Each named turn below is shown by a few rows before and after it. Which turns, in which order, take the first row of each later pair to the second? The first pair is answered.
z570:
[ 20  16 -34  -1  -1 -22   7  -9 -21  18  19  52 -13 -13  -8  -3  -5  -2
 -19   2   2   7  33   9 -26  -5 -22  -4  -6  -3  -1] -> [ 24  16 -37  14  -1 -16   3  -1 -18  15  24  47 -18 -18  -8 -12  -8  -2
  -9   3  -1   5  27  -5 -24 -14 -22  -9  -4   0   4]
[-28 -22   7 -14  -8 -15   9 -30 -16 -16 -14  -5  28   3 -24  -6   9 -23
  21   1   7  34  37   6  -3  -4  -6   0  20 -18 -13] -> [-22 -28   4  -6  -6 -20  16 -35 -18 -13  -4   2  15  -6 -19 -12  15 -16
  27   6   5  34  29   3   1 -12  -2  -4  19 -23  -5]
[-19 -22  19 -18  -7  11  12   4   9  19  -6 -32  13  20  -7  -5  14  -1
 -19  -1   2  19 -18  15  -5   9   2  -1   1 -16 -19] -> [-16 -22  14 -27  -2   7  18  -8   2  24  -3 -25   3  16  -2  -8  17   0
 -16   2   1  17 -14  21  -5   6   5  -3   4 -26 -17]
[-13   4   8 -15 -12 -10  25 -20 -20  -1  20  -5   5 -21   3 -34  -1  17
  -5  23  -5  15   1   3 -10 -19  14 -10  24   2   3] -> [-13   2   6  -2 -14  -8  17  -8 -14  -3  19 -12  -4 -27   1 -39  -4  13
   2  22  -9   9  -2  -8  -7 -29   9 -11  18   5  10]
z27:
[ -9  -3 -15   4   1   0   7 -12 -31   2  12  48 -11  14  14  -3   4  13
  10 -16  -1  -3  21   3  -4  18 -13  10  12 -17 -13] -> [-18  -4  -9  -7  -2   6  -2  -5 -26  -3  -4  36  11  17   3   8  -2   8
   2 -26   3  -3  23   7  -7  33 -18  20   8  -8 -26]
[-13  -8  21 -39   0  -7   8  -8 -10  -1  13  22 -19  18 -20 -28  31  -1
 -46  34   0   7  31  10  49 -13   8  21  30   6  13] -> [-15  -8  25 -45  -2  -7   4  -6  -7   0   8  16 -10  24 -21 -21  28  -1
 -43  34   3   8  37  11  46  -7   4  24  26  11   9]
[ 17  11  -6   3 -11   6  -8  -7   7  -7   9 -29 -12 -29  50 -26  15   4
   0 -26 -32  14 -41 -13 -27 -25   3 -33   1   1  31] -> [ 22  15 -21   6  -7  -6   3 -19  -4   2  14   8 -16 -32  59 -25  17   5
  -5 -26 -26  15 -22   2 -31 -21   4 -32   1  -5  36]
[-16   7   6  -5  -4   0  11 -38   0  15  -3  -3   9  21 -18  18 -18 -10
 -27  -5  24   0   7  15  -1  46 -11  28 -13  -8 -29] -> [-20   2  20  -4  -9   7   7 -23   6   8  -9 -33  14  23 -20  13 -19 -16
 -19  -3  20  -4 -15   4   2  41  -6  25 -12  -2 -25]
z563:
[ -5  -1 -40  -6  33 -21 -15  32 -15 -10 -21  39 -12  20 -22  42   3  36
 -42   8  11 -19  18  13 -35   4  -4  34  17  -7  26] -> [  8 -18 -37  -6  35 -35  -9   6 -24  -6  -4  26 -44   9  -5  11  23  47
 -26  40   4  -4  -6  -3 -21  -6  17  10  29 -26  43]
[-27  13  -4  13   0  15 -17  26   4  17 -19 -27  16  -7   2  15 -12 -17
  -1   2 -12  -5   0   2  -7   9 -28  22 -12  -1 -34] -> [ -9  21 -25  42   3   7  -8  23  -6  21   2   1 -20 -26  12  -6  -6 -11
  15   8 -15 -12  -8 -15  -9 -17 -32  10  -3  -9 -11]
[ -3 -10  16 -11   8  -1 -18  -6  11 -14 -15 -28  14 -16  -1   2  -3   2
  -1   4  -5  19 -10 -12   6   6   0  -3  -1 -14  -9] -> [ -3   8   3  10   8   3 -17   7  20 -19 -16  -2  17 -15  -7  11 -16  -2
   0 -11   2   6  10 -10   0   2 -21  11  -6  -3 -11]
Pairs:
Between the rows of a pair lie 2 to 3 turns.
[  8 -10   9 -21   8 -24   0 -32 -18  10  -1  16   8   3   1  -2  21  18
 -17  16  17  12  21  14  17  16  14  -6   1  -2   3] -> [-11   3  15 -21   7  -9  -8  -7   0   1 -17  -3  36  10 -14  19   5   4
 -21  -2  20   3  27  12  12  28   2   9  -8  13  -5]
z563, z27
[-14  14  17   8   3  20 -15  29  12 -19 -21 -23  21   9 -22  24 -16 -11
 -10 -16 -14  -3   6 -12  -3  26 -22   4  -8  19 -16] -> [  7  22 -16  42  18   9  -2  15  -4 -12   7  33 -27 -19  -6   0  -9  -2
   6 -11 -16  -8  12 -21  -6  -5 -27  -5   6   7  15]
z563, z27
[ 16  -6 -12  17  10 -11  -5  -2 -10 -11  17 -17 -23 -15  28 -30   7  11
  22   5  12  -2 -30 -25  20 -29  19 -26  15 -12   4] -> [ -9   0   8  -3   3  10 -18  25  12 -25 -13 -61  17   0   6  -3  -8   3
   6 -14  15  -3 -32 -23  15  -5  10 -12   4   8 -22]
z570, z563
[ 35 -32 -15 -13  42  -1  31 -31 -17  15  21  43 -39 -15  21   2  24   5
  16 -11 -18  24  30  25 -26   3  -7  16  20 -20 -22] -> [ 14 -44  17 -56  33   7  21 -30  -6   9  -4 -12   0   8   9  17  28  -3
   0  -8 -14  35  20  39 -21  29   5  19   9 -15 -52]
z563, z27
[-10  14  -7  32   3  -1  -1  -9 -18 -17  15  28 -21 -17   4   6 -17   7
  -3 -33  20  -8  32  14  -1  16 -24   9  -3 -17  -4] -> [-24   9  16  28 -14  15 -16  13  -1 -30  -4 -32   2  -7 -12   9 -20  -3
  -1 -41  18  -8   7  -8   6  17 -18   6  -9  -7  -9]
z27, z27, z27
[ -2  -5  -2  12  -2  -2  -2   7   8  -1   9 -11 -22 -13   2  -8   2  -2
  10   3   3  -2 -18 -14   8 -14   5 -12   3  -7   4] -> [ -4  -8  -1 -16   1 -13   6 -18  -3   9   4  -1 -12  -4   4   1  10   2
   2   8  11   7  -8  13   8   7  12  -9   4 -11 -13]
z27, z27, z563
[  2  48   7 -24  -5   3   4  -6 -25   8 -14  48 -15 -20  15  14  14 -18
  10 -28  17 -13  35  20   2  -4 -24   0 -24   4  -4] -> [-16  44  35 -30 -19  21 -11  18  -9  -5 -35  -7  11  -8   3  16   4 -25
   7 -33  18 -16   7   4   7   0 -25   3 -29  11 -14]
z27, z27
[-24   4   5   6   3 -18 -27 -45  -7  19   1 -19 -14  16  42 -24  20  -3
  -5  10 -25   0 -17   5  10  10   4 -17  -2 -24   8] -> [-29   8   6  22  -1 -14 -34 -27   1   8  -2 -33 -12  16  37 -24   9 -11
  -3   4 -28  -9 -24 -14  14  -3  -2 -14  -4 -13  14]
z570, z570
[-11  -7   2 -23  28 -13 -13 -45   6  23   8  21   8  19   9  -2   4  15
 -16  22   2  -2   8  10  -4  10   2  15   0 -18 -25] -> [  1  -8  -6  12  24 -11 -15 -34   4  15  24  19 -17  -1  14 -26   1  15
   1  25  -9  -8 -15 -22   1 -18  -4   2   8 -21  -1]
z570, z570
[  0  -9   3   6  -2  22  10  10   0 -28  -3 -36  -3 -19  10  -9  -2 -14
   5  -9   8   0 -34  -5  22 -43 -10  -4  22 -10  32] -> [ 17  -1 -15   3  10   8  27 -14 -16 -18   9  23 -19 -30  24  -6   3  -5
   4 -10  10   3   4  19  13 -38  -9  -2  21 -18  33]
z27, z27
[  3  -8  -8 -39   8 -12  17 -38 -14  15  -5  35   4  11   4  15  12   8
  -8   4   6  14  32  41  -6  26   7   7   2 -13 -22] -> [ 21   1 -27   3  15 -11  22 -31 -21  18  15  62 -27 -12  15  -5   7  12
   5   2   2   3  27  21  -4  -4  -4  -3   9 -13   5]
z563, z570
[ -6  32 -15  69 -18   8  -3  48  -1  -6   2  -7 -36 -10  -7  -2  -8 -20
  31 -20   2 -17 -12 -43   8 -34 -55   9  21  -7  41] -> [  2 -13  22  -2 -18 -15  12 -14 -20  10   3 -66 -32   3  18 -28  31   1
  33  46   2  24 -51 -28  33  -9   1 -20  38 -41  22]
z27, z563
[  5  -3   3 -27 -15 -19   2 -23 -11  13 -11  17   2  -4  -5  18  -1   3
  -5   0   9  12  34  20  -5  24  22 -12  -9  12  -4] -> [ -7 -11  24 -26 -28  -9 -14  -3   1   2 -22 -29  14   5 -17  15  -3   0
  -1  -3   9  14   7   3   4  22  25 -11 -11  17  -4]
z27, z27
[-20  -5  19 -33   3   4  -5 -12  16   4 -12  -3  24  27  -3  19   0   9
  -4  -6  -9  14  37  33  -2  31   9  17  -7  -1 -17] -> [ -8 -24  23   2  -8  10 -12   3  14  -2   7 -47 -10   2   6 -25   8  13
  23  19 -25  12 -24 -16  18  -8  15 -12   8 -12  18]
z27, z27, z27
[-22   8   5  -4  -3 -10 -16   7  30  -5 -16  17   6  11  -1  11 -26  -9
 -14  -9   2 -10  20  12 -12  17 -17  11 -11   0 -10] -> [-14   6   4  23 -10  -5 -23  23  32 -11  -7  -7 -13   4   5 -15 -24  -8
   5  -3  -5 -14 -14 -23  -3  -8 -19  -1  -1  -1  10]
z27, z27, z563
[  5  12 -22  35   9  -8  12  -8  -3   5  15  56 -22 -22  14  -2  -5   3
   2 -19  10  -5  27  -7  -8 -19  -8   8  -1   8   3] -> [-14  16  -3  -4  10  -3  10 -11   7   2  -7  38  11   0   1  24  -8  -2
 -18 -26  18  -1  40  20 -12  13  -8  20  -9  10 -27]
z27, z27, z570
[ 13  -3   6   6   6   3 -11 -22 -12   1   7 -17 -23   8   5 -12   7   5
  13   6   5  15 -19  -6  22  -4  22 -22  10  -2  22] -> [ 17   7  -8  -2  14  -5 -11 -37 -18   8  10  22 -17  11   8   5  11   9
   3  -1  12  11  14  19  11   8  16 -14   5  -3  17]
z27, z27
[ -6  -1   1  -3   1  -5   9   5  14  11  -5  23   0   8 -13  17   1   7
 -33  -5   2  -1  36  17   4  31  -5  15  -7  -4 -16] -> [  6   3 -13  42  -3  -3   8  23  14   3  14  25 -27 -11  -9  -6  -7   6
 -13  -5  -7 -11  14 -22   9  -2 -12   2   0  -1  10]
z563, z570, z570
[-19  -8 -22  27  -4  17  -6  19  11 -25   0  15 -21  10   8 -12 -29 -13
  15 -12  -6 -25   5 -10   3 -17 -35   4 -18  10  23] -> [-30 -22   4  -3  -9  24 -17  19  20 -28 -15 -31   4  24   4 -10 -27 -13
  13  -3  -7 -19 -14  -9  12   2 -20   6 -22   8   8]
z563, z570, z563
[ -1  10   4 -19   4  22 -21  -3  22  -5  -5  30  28  11 -11  14  -6   1
  -8 -12   5 -13  18  25   1  26   4  15 -16  10 -10] -> [ 22  -7  -6  -6   7   6  -8 -29  -1   7  21  35 -14  -7   9 -23  15  18
   9  22  -7  -5  -8  11   9   2  22 -12   1 -12  13]
z563, z27, z563
